Named turns come first, each shown by rows before and after it. Which turns, in which order, take the first row of each pair that follows to the second? Write the first one first, as in the answered first pair.
k_423 (before => after):
[ 12  -7   2  -4   1  20 -10  14  -8  -1 -17   4  -9 -14  -3  -4   8  14
   0  20  -4   3] => [  8  -6  -8  -4   4   4  -8   3  -5   8  -1  -5 -20  -5 -11  -1   5  32
  -5  11  -5  -3]
[ 16   6  -6  10 -31 -14 -23  -4 -12  -6  11  32  13 -32  20  26 -16 -32
   2  -3  -2 -15] => [ 17   4   1   7 -20   9 -23   7 -15  -7 -11  37   1 -51  18  17  -5 -24
  10  19  -6  -8]
[  0 -10 -18  30 -15  -8 -21 -29   8   0  23 -24  40  22  23  14 -22 -52
 -25   8  28  -9] => [  3 -13  -1  24 -11  28 -21 -11   3 -11 -13 -10  39  -7  30   0  -8 -63
 -14  35  27   5]
[ 27   9  -5   0  39   1   6 -15   5   5 -11 -18 -19  13  16   0  -1  10
  -3  16   0  21] => [ 27   9  -9   2  35 -12   4 -23  10   8   3 -22 -16  23  15   4  -7   6
  -7   7   1  15]
k_657 (before => after):
[-16   3  -9  -5 -22 -17 -33   7  -1 -16 -21  20   5  16  11  12  17 -59
 -20 -20 -27  21] => [-23   9 -39 -14  -2 -36 -29 -20   1  10   2  -4 -31  22 -19  10  20   0
 -19 -29 -35   3]
[ -8  -2   7 -17  25  28   8   9  -2  -2 -30  -6 -27 -25  -6 -18  19  27
  20  30  -9   7] => [ -8 -13  28  20  13  -2  18  12   6 -31 -14  -9  23  33  14   1  -1 -30
 -11  10  20  19]
[  6  -6  -3 -10  -1  17  -5   0  -5   0 -20   6   0 -28  -5  -9   3  -2
  12   0 -14  -2] => [  2 -11   0  12   1 -10   3  -7   3 -10   0  -7  22  16   2   7 -13 -19
  -8 -14   3  -1]
[-18  -2  -4   2  21  -1   6 -37 -20  15  27  15  -2  -4 -13  -8  16  34
  12   3 -15   0] => [ -8  -9  24   5   1  19   2 -11 -23  -5   3  40  26 -16  10 -11  17 -17
  14  14  -9  17]
k_928 (before => after):
[-19  -6  25  38   5 -68  17 -10  19   5  21 -33   9  67   4   6  12  26
 -36 -29  28 -33] => [-24  -4  19  32  27 -53  18 -14  15  16   2 -43 -19  56 -12  -6  26  63
 -27  -7  25 -28]
[  9 -21 -10  -8  -8  -8  -3 -13   1 -14  37 -22   5  58  -7  -1 -20 -44
 -17 -32 -25  13] => [  3 -19 -18  -6  11  -9   0 -24   2  -6  36 -33 -11  65 -20  -4 -19 -15
 -20 -27 -23  11]
[ 21  -1 -12  23 -10  -6 -28   9  -1   4  -1  10 -28 -16  -6  -2 -13  12
   5 -18 -27  -3] => [ 20  -2  -9  22 -12  -5 -27   9  -3   2  -1  12 -27 -17  -3  -1 -12  10
   5 -19 -27  -4]
k_252 (before => after):
[ 13  11 -12 -11 -57 -20 -28  -1   4   1  40  17  57 -22  11  17 -27 -34
  -2 -31 -35 -30] => [  8  20 -33 -27 -43 -20 -29 -13   0  26  48   6  22 -37 -10   9 -20  14
   7 -29 -47 -44]
[ -1   8 -19 -42  -7   8 -13 -10  -3  22  13   6 -18 -34 -10 -12  -5  22
  26 -23 -19 -17] => [ -8   5 -14 -35  16  20  -6  -8  -2  20 -10  -5 -28 -29 -14 -21   5  37
  22  -3 -12  -8]
[  8   5  17   6 -23  -7 -12   8  10  23  16  24  23  24  29  -6 -18 -58
   3 -18   9  13] => [  9  15  -1 -10 -28 -17 -18  -3   8  39  36  24   8  11  20  -4 -21 -41
  11 -32  -5  -3]
k_489 (before => after):
[  3  37 -13 -36 -34   3 -10 -13  -4  28  28  12  -2 -31 -16 -13   8  15
  15  -2 -40 -36] => [-18  18   8   8  34  21  19 -13   5  11 -17 -28 -10  25 -24 -26  21  47
 -11  47   1   2]
[  8  13 -20  -6  46   2  -4   4  12   3 -17 -18  -9   2 -10 -26 -17  23
   1   2 -11 -12] => [ 15   6   2  -5  28  17  -7  21  13 -17 -34   4  15  -5   6 -26 -16 -22
   2   8  -7   1]
[ -3   8 -13  23 -16 -48  23  -6  22  15  47 -10   9   5  18   4 -37  19
 -11 -53  19 -12] => [-11  -5  13  47  12 -27  36   6  26  -6  11 -22  21  33  25  -4 -30   9
 -24 -22  44  17]
Then:
(two turns a pair)
[-35  -4  40  33 -16 -26  27 -27  14  25  15 -37   0  20  27  11 -19   1
   4   7  36   7] => [-30   6  27  -1 -18   8  15 -21   1  45  -3 -20 -35 -46  17  -7  -2  32
  35  27   7  -5] : k_252, k_657
[  5 -25  -1  17  65   9  25  -3 -15 -14 -15 -30   5  48 -26   0  22  35
  -9  -6  14  41] => [  7 -18 -18  -1  63  13  20 -11 -16  -1  -8 -27 -16  22 -37  -3  27  60
   6  -9   0  27] : k_657, k_423
[ 17  23  12 -13   0 -29  -1  12   0 -37  55 -18  -8  22  19  18 -21 -27
  16 -17 -19  -9] => [ 13  28   1 -30  23   4   0  14 -10 -19  28 -21 -51 -15   1  -4   1  22
  36  13 -34 -10] : k_657, k_252
[ -3  21 -46 -13   5 -43  -8 -44  14  36  77 -23 -48  10 -34   7 -20  78
  -6 -46 -24 -51] => [  2 -18  64  42  29  60  11  37  10 -54 -67  10  28  23  27 -22   8 -39
 -20  52  33  45] : k_252, k_489
[ 17   3  19   0  -6  29  24   8  17  -8 -61   0  44  -3  17  -5  -6 -55
  11  37  24  16] => [ 28  18  -6 -25 -52  -7   8  -7  18   9  -7  13  47 -23  16  15 -22 -65
  17 -11  -3 -21] : k_252, k_252
[  5  -1  -4  12 -13 -15   2 -11 -11  -1  14  -9  15  26   7  19 -13   1
 -11   8  16  -2] => [  3   2 -15   3 -13 -18  -2 -15 -13   8  21 -13   3  19   1  18 -11  17
  -7   5  12  -9] : k_252, k_252
[ 29   4  -8 -20 -23  17  -5 -46  17  37  -4 -29  10  34  17  12 -58  29
   1  -7 -11 -40] => [ 24   0  -6 -21  -7  39  -4 -42  14  39 -27 -31  -5  21   9  -2 -44  49
  10  14 -10 -33] : k_252, k_928
[-13  -1   3 -13 -50 -25 -16 -10  -1   0  13  40  24  12  -2   9  12 -29
   1   9  -2  -2] => [-31 -10   4  10   3 -16   5 -19   3   2 -10   4   4  43 -16  -1  24  17
 -11  38  19  18] : k_657, k_489
[-19  -2   6   7  25 -14   7 -17  15  10   4  -1   9  47   1  15   3   1
 -42  -6  19   6] => [-12   8  -5 -28  23  25  -5  -7   1  29 -17  18 -26 -22  -9  -2  21  31
  -9  13  -9  -6] : k_252, k_657
[ -8 -19  30  10  -4  33  -7  18 -18 -23 -45  11  23  -2  15 -22  18 -35
  -5  37  22  24] => [ -2  -3   8 -27 -31  32 -23  14 -27  -1 -26  31   3 -54   7 -23  19 -20
  21  19 -12  -1] : k_423, k_489
[-13  14 -18  -5  21 -10   0 -11  -1  20  -7  -2 -19   5 -13   1   8  45
  13   3 -20  -6] => [ -4   2  17  14  -3   0   1  14   2 -16 -26  19  32  17  19   7   2 -30
   4   8  -5  17] : k_928, k_657
[  0   2 -18 -14 -22 -13 -11  -7  -1   7  27  -2   8  -9   0   3  -3  -4
  16 -27 -11 -14] => [ -5  -6   4   0  14  27  -2  10  -4  -3 -25  -6  -2 -13  -2 -19  17   8
  17  21   1  13] : k_489, k_657
[ 12  13  15 -28 -19 -34 -25   5 -11  16  14  14  10 -20   7  15 -14 -31
  -4 -21 -25 -23] => [ 10  14  22 -33  -3   1 -27  15 -16  16 -16  17  -7 -46   5  -3   2 -13
   8   9 -27 -13] : k_423, k_423
[ 15   7  19  11 -29  -6  -8   3 -10  -6 -13  20  28   1 -27  10  17 -32
  -2  15  12 -31] => [ 14  13   0  -5 -31 -14 -13 -10 -11  11   3  16  12 -12 -37  10  16 -11
   6   4  -1 -47] : k_252, k_252
[-20   5  10   1  16  21  -4   3  -1   4  -5   6 -24 -27 -14  -9   8  28
  20   4 -13 -16] => [-15   0  30   7   5  30  -7  19  -2 -14 -17  19   1 -25   2  -7   6 -10
  16  10  -6  -3] : k_489, k_928
[-10   1 -12  17  19 -22  19 -26   1  15  25 -28 -13  31 -24   6  -1  37
  -3  -2   5   3] => [  5 -10  28  21 -17   8  10  14  -5 -20  -7  15  36  10  13   6   0 -49
   0   8   9  24] : k_252, k_489
[ 14  -4  11  36  -7  11  -9  19  -1   1 -19  -5  11  -3  22  -7 -19 -38
  -3  13   8   1] => [  5   5 -15  28  18   0  -4  -3   1  25  -4 -28 -29  -1  -6 -10 -15  21
  -1  11   2 -14] : k_657, k_928
[  6 -11  -9   0   6  19   2   5  -4  21 -26 -19  17  49  -4  -6  24  19
 -51   2 -11  -2] => [  6  -9 -12  -3   5  16   1   3  -4  25 -22 -19  14  48  -6  -7  24  22
 -51   2 -12  -5] : k_928, k_423
[  5 -14  38  18  24  24  11  26  -5 -26 -13  -6  30  27   9   4   0 -16
   5  24  17  28] => [ 16   5  -7 -18 -16 -24  -8  -4  -5  10  60   3  13   3  -4  23 -18   2
  17 -34 -17 -22] : k_252, k_489
[ 21 -21 -16  37  14  10  10  15  13 -39  -1  27  37  -8  10  -7   3 -27
 -21 -14  32  36] => [ 22  -4 -58   2   7 -10  -2 -12   8   3  39  21  -4 -40 -16  -4   5  28
  -3 -39   1  -1] : k_489, k_252
[-11  20 -34 -39  -7  -8  -9 -50  10 -22  36 -10 -24  50 -21  -9 -30  47
   7 -19  -2 -20] => [ -4  -3  24 -13  -5  42  -4  -7   8 -73 -33  14  19  51  13 -22 -18 -24
   2  27  23  26] : k_252, k_489
[  3   7 -19 -18   6  -5   7 -22  -7   5  26  -3 -26  -1  -1   5   5  27
  24 -25   6  -9] => [ 14   2   6 -17 -20  12   0   0  -9 -17   7  24   6 -17  21   5   4 -28
  28 -21   8   4] : k_489, k_489
[ 21 -21   8  -1 -17  32 -19  24  -7  20 -37 -13  23  -7 -36   5 -33  -2
  14   6   1   6] => [ 15 -15 -11  -4  -9  14 -14   6  -4  37 -16 -29   6   4 -49   9 -33  28
   6  -5  -3  -7] : k_423, k_423
[ -2  -6  19  24  19  24  12   6  -5  -8 -26  -3   0  19   7 -14  -3   7
  -6  19  20  13] => [  4   7  -8   4 -17 -20  -1 -11  -3   8  31   4   5  16   4   7 -21  -3
  -1 -29   1 -20] : k_489, k_657
[-13 -14 -14   5   9 -20  12  -9  15 -10  -1 -16  -9  16  -4  -2  -2   3
   3  -2   6   1] => [ -5 -12 -18 -10 -12 -24   1  -9  15  -7  11  -1  -6  -3   0   3  -5 -11
  12 -15  -7 -10] : k_489, k_489
[-18  24  30   2  -1 -21 -11 -16   5 -31   9 -10  -5  13  -7  16 -20 -27
 -24 -25  25   4] => [-13  34  12 -18 -16 -21 -21 -21   1 -16  21   0 -22 -16 -12  13 -19 -14
  -7 -36   5 -12] : k_423, k_489
[  3  -8  15  29  11   0  17  -3   7 -32 -18 -12  23  53  13   1  10 -23
 -21  18  36  35] => [  0  16 -36 -18  11  -6   5 -29  -2  20  16 -15 -45  -1 -24  -7  18  59
  11   4  -4  -9] : k_252, k_657
[  3 -16  12   6  19  20   4  13  -5  -2 -24 -11  -8   7   1  -2   3  11
  -1  24   4  16] => [ 13 -13  16  -2 -11  18  -5  23  -8  -9 -16   8  11 -11  12   4  -3 -25
   4  13  -3  11] : k_423, k_489
[ -8   9   6  -9   9 -27  -1 -27  -7  11  19  -2  -6  44  -7  -6  -3 -14
   8 -25 -23   0] => [ -5   3  31  -9   2   3  -4  -3 -11  -6 -15  16  10  23   8 -16   6 -45
  14  -2 -21  18] : k_423, k_423
[  0  -6  29  -1  19  41   7  22  -6  -9 -45   0  -6  -7   9 -23  27   6
   1  38  11  15] => [ -8 -10  27  24  26   0  18   4   7 -15 -13 -25  14  52   8  -5  14   1
 -25  13  32  16] : k_657, k_423
[-10   3  -3  17  12   7 -10  27  29 -17 -21 -27   3  -9  28   6   0  10
  23  13  19   6] => [ -5  11 -17   0 -14 -12 -18  20  28  -9  10 -14   5 -25  27  17 -10   4
  29 -17   4 -18] : k_252, k_489
[ -5 -28  13  25   8  14  23  15  10 -20 -29 -18 -15  11   3   0   8   7
   4  27  15  36] => [ 10  -9 -13  -6 -50 -20  -2   6   7  -3  26   8  -8 -20   8  20 -10 -16
  20 -27 -18  -3] : k_252, k_489
[-11   0 -25  25  41   8  10  -8  44  19 -40 -11 -32 -41  -1  12  21  15
  -7  13   6  12] => [  2   5 -19  10  -7   3  -6   6  40  10 -26  25  -4 -67  19  22  11 -40
   4 -14 -12   1] : k_252, k_489
[  2  -4  38  -8  16   4 -26  12 -17   6   2  -4 -13 -15  33 -17   2   9
   8  15   0  10] => [ -2  -5  35  -2  26  -2 -22   7 -16  10   5 -13 -17  -4  29 -20   5  19
   2  16   2  11] : k_423, k_252
[ -5  12  -1  -8   2 -13  -4  -9  -1  23  10   5   6 -10 -20  14  -7  -1
   5 -23 -18 -25] => [-10   9   3  -3  29   4   3  -8   0  20 -12  -5 -10  -8 -26   2   3  21
   4  -1 -11 -14] : k_252, k_252
[ -2  13 -27   0 -10 -41   5 -24  -9  22  52 -24 -14  19   7  10 -16  29
  -3 -23  -4 -23] => [  5  12 -19  -6 -29 -40  -3 -16 -11  17  55 -10  -1   8  17  15 -20   2
   2 -32 -10 -26] : k_423, k_252
[  4  14  15 -20 -37   3  -3  23  19   3 -24  -1  17 -20  -8 -11  29  -5
   8  10 -28  11] => [ -3  21  -7 -17 -22 -23   1  -1  24  20   4 -25  -1   3 -26  -5  22  33
   1  -5 -25  -4] : k_928, k_489
[  4  -7  22  12 -13  22   0  14  -6 -11 -16  19  22   1  23  -3   0 -32
  10   2   9  15] => [ -1  -7  11  23 -10  -9   8  -5  -1  -8  11   3  27  33  18   6 -11 -28
  -4 -15  16   8] : k_928, k_928
[ -3  -2  23  20  58  14 -11  41   1 -26 -58 -12  21  52   9   8  11 -18
 -28  26  23  28] => [-11  10 -12   5  78  -2  -9  12   2   6 -32 -38 -25  47 -22   6  14  55
 -22  15  10   5] : k_928, k_657
[-14   0 -10  -6  43  39  17   3 -13  11 -42 -25 -40 -24 -23 -30  31  60
   8  43  -5  14] => [-22  -5 -15  18  55   2  31 -17  -3  11 -14 -52 -27  36 -28 -16  15  64
 -18  23  19  14] : k_423, k_252
[  2  -2  -5  -6 -17  -9  -1  -9  -5  -1   7   3   7   6   1   6  -8 -15
   0 -12  -3   1] => [ -1   2 -11 -14  -3   0  -3 -12  -9  11  -1  -2 -14  -8  -7  -2  -1  13
   7  -3  -6   1] : k_657, k_252
[-19  -4   4 -16 -20 -23   5  -3  30 -11   2 -38  19  20  17   8  -9 -40
  -7 -15  22 -23] => [-26   2 -14 -22   5 -21   9 -20  30   8   2 -55 -16  16  -5  -1   0  15
  -2  -8  17 -31] : k_423, k_657
[ -7  -8  20   5   7 -19  17 -19   5 -19 -18   6   5  34  22  -3 -12 -17
  -3  10  10   6] => [ -5  -4  11   3   3 -36  16 -29   7 -10  -1  -1   4  39  18   1 -17  -9
  -3  -2   7  -4] : k_252, k_928
[  0 -10 -23 -55 -17  20  16  30 -15 -25 -47  -2  -8 -20 -18   0  25  -9
  48  -9   6  33] => [ -1  -8 -32 -35 -30 -35  21  10  -3 -28   2 -16  17  35 -15  26  -1 -29
  18 -51  21  24] : k_657, k_489
[  5 -10 -27   4  -6 -13  44 -13  16   6  32  20   1 -12  12   6 -20  15
  32 -27  17 -14] => [  0 -15 -13   9  20  20  50   0  13   1 -10  16 -10 -19  14 -10  -3  30
  35  10  24   6] : k_489, k_657
[  4 -25  25  17 -27 -38  -2   3 -14   3   6   7  13  52  -1  40  30 -26
 -30 -27   5  15] => [ -6 -15  -3   7   6 -33   2 -13 -15  28   6 -15 -33  37 -30  27  42  44
 -20 -14  -2   5] : k_423, k_657
[  9   1 -19  -6 -24 -24  -3  -8   2   8  30   7   5  -5   2   9  -8  -9
   8 -19 -10 -18] => [ -5 -12  -2  22  18 -15  18  -8   7  -3   2 -19   2  34  -3   2  -1   9
 -10  10  19   7] : k_489, k_252
[ 37  12   1  -8 -11   0   5 -27   3   6  39   2 -19 -78 -13   7  16  71
  45 -22 -21 -32] => [ 37   4  28  -2   2  38   9  -6  -3  -6  -7  11 -16 -89  -3  -7  31  61
  51  14 -14  -9] : k_252, k_928
[ -8  22 -40 -10  20  12 -40  -8  12  23  -3 -13 -53 -63  14   3 -18  89
  -4   6 -30 -11] => [ -6  -1  23  25  19  53 -31  36  10 -33 -68   7   7 -41  55  -3 -16   1
 -19  46   4  39] : k_489, k_928
[  6   0 -16 -23 -19   1 -11  -6   8  16  20  11 -14 -40  -3   2 -15  -1
  22 -23 -25 -24] => [  4 -16  23   4  -4  32  -1  19  10 -18 -27  14  17 -17  16  -4 -10 -38
  10  11   1  12] : k_489, k_489
[ 13   5 -10  -5  15  26  13  -2  -1 -28 -15  10  13 -10   2  12  28 -18
  -6   3   9  22] => [  5   6 -24  -1  33   9  20 -16   3 -15   3 -10   0  10 -11  14  25  12
 -12  -1  13  17] : k_657, k_928
[ -5   3  -3  -6   8 -11  -5  -3   4  -1   6   2   6  27   3  -3  -9  16
  -6   4  12   8] => [  1   7  -8 -15  -4 -15 -10  -3   1   1  17   9   7  15   4  -2 -11   9
   0  -6   2   0] : k_489, k_489
[-15  -7   4  10  36  17   6   4  -1   4 -21 -16 -16  12 -16 -11  10  40
  -6  26  12  17] => [-17 -11   6  21  33   1   9   2   5  -5 -15 -23  -2  34 -10  -5   2  30
 -17  18  22  19] : k_657, k_657
[  6   8  -7  -9  21   5   5  -6   3  10 -13 -10 -22  -5  -4 -14  10  15
   5  18   5 -12] => [  4   7  -7   2  24 -14  12 -13   9   5   0 -19 -13  24   0  -5   0   8
  -7   8  15 -11] : k_657, k_657
[ 33  13   8 -21  -6  33  -1  20 -11  33 -28   1 -13 -46   1 -13  -1  27
  55   6   6   5] => [ 22  13   2  -7  20  22  13   9  -6  39 -24 -24 -27 -18 -11 -14   1  57
  43  10  18   6] : k_423, k_252
[ -8 -11   9  12  22  -6  11  25  -8   7   0 -26   6  60 -20 -10 -11  30
 -39   0  22   7] => [  5  -8  21 -20   0  43  -5  54 -23   5 -38  11   0 -15 -10 -26   8  15
  -8  23  -5   8] : k_657, k_928
[  2  -4  -1  19  25  25  14  -3  13  -8 -33  -7 -15  22  -6   9  15  12
   3  24  34  12] => [  1   0 -17  14  27  11  14 -17  13   4 -16 -15 -26  26 -15  13  12  31
   2  14  28   2] : k_252, k_657
[  7  -1  17   1   2  19   7  11  -3 -12  -9   9   8 -15  -1   1   2 -15
   1  18   6   6] => [ 10   2   8  -3 -13   0   3   3   1  -7  17  11  17 -10   2  13  -8 -25
   0  -5   0 -10] : k_489, k_657
[ 17 -16   1 -27 -54 -44 -20   3   9  -8  34   8  30   1 -11  -9 -24 -26
  -1 -23   6  -9] => [  5 -15 -15 -24 -26 -57 -12 -15  12   6  45 -18   8  21 -29 -11 -24  19
  -6 -23   9 -13] : k_423, k_657
[-16  -4  18  19  30   8  -5  20   7  11 -40  -1 -11  11   8   4  -4  -4
  -7  26  28  -1] => [-17  -6  18  24  24  -4  -1  16  10   6 -29  -3  -1  24  13  11 -11 -14
 -14  15  33  -2] : k_657, k_252
[  2   3  15  27  20 -29  10 -11   5 -13 -32 -19 -13  26  -9  -6   9  23
 -10  17   0  39] => [  9  20 -15  -4 -12 -51  -7 -24   3  12  10  -1 -26  -5 -16   3   3  31
   7 -18 -31   5] : k_489, k_489
[  4   2  18   9  14  51   6   8  22  -5 -68  -8 -28 -30  -4  -4  51   0
 -10  55 -13   5] => [ 10   3  10  29 -37 -33   4 -14  36 -16  17 -11  31  34  14  39   9 -65
 -42 -19  -1 -18] : k_489, k_657
[  0   3  14  15 -10  -8  -5  24   6 -14 -13  -3   7  -3  19   4  -5 -20
   3  -1  16  11] => [ -4   5  -2  15  -8 -30  -5   7  11  -2  12 -17   0  15   7   9 -12   0
  -1 -18  16  -3] : k_657, k_423
